In the rows, 128 means zero.
One turn moves each row of this set onto another row. After a few examples, where does it send each row asked below?
vofum: [137 137 144 130 114 158 144 142 148  85 131 113 133 116]
Bizar: [115 124 115 134 126 119 136 113  95 100 139  85 164 116]
lise: [117 130 113 130 105 115 157  93 115 102 137 126 155 112]
liluv: [131 136 108 150 120 128 146 137 136 135 164 119 117 123]
diluk: [127 113  96 127 128 113 150 110 104 108 128  90 152 113]
bogo: [145 129 142 130 116 161 154 147 139  86 133 111 129 119]
Damo: [122 123 114 132 109 120 166  97 102 101 140 122 152 118]
Gule: [109 102 127 100 137 129 129 153 131 117 149 107 142 147]
tefe: [105 108 131 102 137 129 125 152 132 114 150 106 144 145]
Gato: [ 91 120 121 128 125 174 127 146 114  97 132 116 136 131]
nasi: [125 142 111 151 118 127 139 134 141 133 162 120 120 119]
dadez: [103 111  96 116 124 165 137 139 135 107 116 124 123 123]
Lazo: [108 130 114 133 123 114 128 108 108 100 133  88 166 110]
zapib: [146 127 136 127 116 159 155 143 144  88 129 113 127 119]
Fudi: [120 147 118 154 117 128 134 136 139 130 166 118 125 121]
Lis: [106 105 100 120 128 171 144 145 118 105 122 121 123 131]
Kadot: [109 105 121  96 137 126 128 150 142 119 143 111 140 141]
Nagav: [124 115 106 132 129 118 147 113  93 104 135  86 157 117]
sem: [121 145 122 156 118 132 136 138 130 129 171 115 125 124]
nofal: [121 120  94 125 125 109 142 106 117 108 123  93 154 107]
dor: [111 102 123  98 137 128 132 151 136 119 145 109 139 145]
fudag: [102 110 130 100 136 128 121 150 139 114 148 108 146 144]
guzed: [112 133 119 132 104 118 153  94 111  98 140 124 158 114]
goz: [ 86 127 116 125 121 168 118 140 129  98 126 121 136 125]
pupo: [139 135 139 128 113 157 147 141 154  88 127 115 130 114]
Koraz: [114 132 123 135 106 120 155  96 103  97 143 122 159 117]
Pefut: [144 130 135 126 115 157 153 142 151  89 126 115 127 116]
Pirep: [101 110 113 125 128 176 138 148 108 100 130 116 129 134]
sof: [ 91 121 103 119 121 165 124 138 141 103 117 124 131 121]
gos: [117 127 120 134 107 121 161  97  98  97 144 121 156 119]
padit: [126 138 120 155 120 133 143 139 123 130 172 115 121 128]
legus: [112 128 104 129 123 109 131 105 118 104 126  92 161 106]
bar: [140 133 146 132 115 161 148 145 141  85 134 110 133 119]
koba: [131 135 113 153 121 130 148 139 127 133 169 116 118 126]
reb: [104 109 125  98 135 125 123 148 144 118 145 110 143 140]
Gib: [122 125 110 130 107 117 165  94 109 102 136 125 152 115]

sem moves to Fudi
diluk moves to Nagav
Koraz moves to guzed
Where do these go?
Pirep moves to Gato
bar moves to vofum
reb moves to Kadot

One turn moves each row of this set onto another row. After a few examples, where does it send each row asked below?
duz: [146 164 103 152 140 166  93 111 130 125 114 123 150 132 132 146  86 133
 161 139 142 143 133 117 132 118 122 137 128  89 113 122 156 111]
Zol: [138 142 112 122 141 156 129 152 109 139 111 124 137 137 124 111 152 143
 117 118 143 115 137 155 139 104 151 133 131 125 116  88 108 118]
ketaf: [128 174 103 128 170 161  91 138 152 126  98 110 139 139 119 157 104 148
 135 139 121 124  99 129 123  94 142 113 125  97 109 117 143 123]
libuf: [137 157 129 140 147 189 138 130 163 129 112  99 129 136 116 154 124 150
 126  97 152 113 120 127 160 133 150 155 155 119 130 115 111 141]
zuki: [126 140 114 143 142 156 140 123 114 141  94 131 109 131 144 126 126 143
 135 124 127 154 150 134 153 116 159  94 112 114 131 114  89 163]
vuzi: [126 129  97 159 117 169 134 120 129 145 119 129 151 138 123 151 125 143
 126  98 126 154 145 125 146 100 168 142 124 116 128 129  82 136]
kame: [139 181 120 140 158 173 117 135 136 130 112 122 148 141 135 132 108 146
 148 122 123 110 111 111 114 120 147 153 163  92 117 113 157 142]
gisa: [121 173 131 136 134 171 102  92 150 126 124 116 118 115 121 125 117 144
 136 125 164 137 124 135 164  97 121 131 127 103 137 101 119  97]
til: [131 152  98 146 154 139  83 127 140 130 112  90 123 127 131 146  95 132
 132 138 161 166 106 107 127 126 143 114 131  83 113 117 126 137]
Fav: [118 152 124 133 120 159 141 112 106 146 134 138 154 133 130 119 143 142
 128 124 123 146 124 159 148  83 142 128 125 121 102 129 122 129]
feket: [126 155 114 146 142 173 124 130 120 134 113 108 147 126 139 148 104 123
 163 130 143 167 111  96 132 145 150 141 163  92 112 125 150 149]
kisu: [126 132 127 136 143 160 139 122 119 142  88 123 118 128 134 122 124 152
 132 125 128 149 153 137 157 102 162  98 108 113 135 102  90 147]
zaz: [119 154 101 127 116 166  92 102 164 116 119 108 139 129 137 149 146 146
 121 112 160 152 113 109 141 113 130 118 133  97 147 117 111 113]
Veb: [148 167  98 145 135 173  90 111 123 134 109 128 141 135 132 136  87 122
 159 140 140 139 124 125 128 121 124 131 130  92 109 117 152 107]
dopit: [121 147 113 110 132 157 142 140 139 148 104 108 163 134 134 130 146 151
 110 123 128 142 144 146 143  97 138 121 124 111 154 114 106 159]
Rad: [142 131 141 132 139 174 132 116 146 112 125  98 103 143 148 136 141 144
 130 111 143 119 119 111 161 146 155 132 130 101 105 104 123 131]
losuz: [123 159 119 127 141 179 129  96 157 117 112 103 122 140 130 162 135 141
 148 128 155 145 105 130 150  83 123 109 111 105 126 130 103 117]
Vefi: [143 131 112 129 124 156 127 144 116 139 114 121 149 132 126 114 147 154
 110 112 139 119 142 139 137  98 149 139 124 117 126  87 106 111]
ralu: [106 148 107 142 130 153 114 111 120 134 146 128 130 114 159 124 126 126
 129 130 138 138 163 122 147 113 163 130 133 113 128 114  78 139]
Ziso: [121 150 139 141 122 188 140 122 146 130 105 116 129 129 128 149 129 150
 139 103 127 152 117 121 183 152 149 127 138 111 126 116 144 134]
matob: [123 137 127 131 114 168 142 110 105 148 146 125 153 130 136 130 140 142
 122 130 117 145 136 143 155  87 143 133 118 108 106 123 116 127]
kis: [111 139 118 133 134 156 118 112 130 140 141 112 133 118 148 123 122 132
 117 131 138 134 167 127 152 106 166 140 130 104 136 108  75 146]
zar: [145 175 122 136 157 180 116 125 137 121 117 125 151 138 127 129  95 157
 142 120 121 113 108 116 113 122 150 151 154  94 116 116 158 139]
zogo: [118 160  98 115 142 146 143 145 137 141 100 113 147 143 138 130 150 137
 119 122 145 142 143 146 136 101 143 120 122 109 154 114  99 162]
vevob: [123 169 127 123 172 152 129 145 144 121 113  93 118 140 135 136  98 134
 142 127 128 146  92 105 126 125 171 124 125  87 108  97 142 146]
Mani: [117 169 133 133 175 150 126 143 141 129 113  95 115 133 147 133 108 131
 149 130 126 142  94 102 127 123 166 124 137  93 102  98 141 149]
Ruv: [121 141  90 163 113 159 132 124 130 144 125 137 158 136 130 139 129 133
 130  91 121 150 144 133 141 109 162 148 133 127 120 130  95 131]
tolu: [131 156  89 143 147 144  80 126 144 136 109  94 123 130 134 140  91 116
 133 132 160 164 102 112 120 128 145 117 134  91 111 111 119 132]
Vage: [131 181  97 130 163 166  93 132 152 133  91 112 133 141 128 152 100 139
 138 134 117 127  94 130 118 100 138 107 120 101 112 119 135 125]
suvok: [130 152 110 141 142 180 123 131 122 126 118 108 146 119 138 150  91 130
 161 129 147 167 112  93 129 149 152 137 152  91 116 119 142 144]

Rad moves to zaz
dopit moves to kisu
duz moves to zar
Where do these go?
Fav moves to Zol
feket moves to Veb

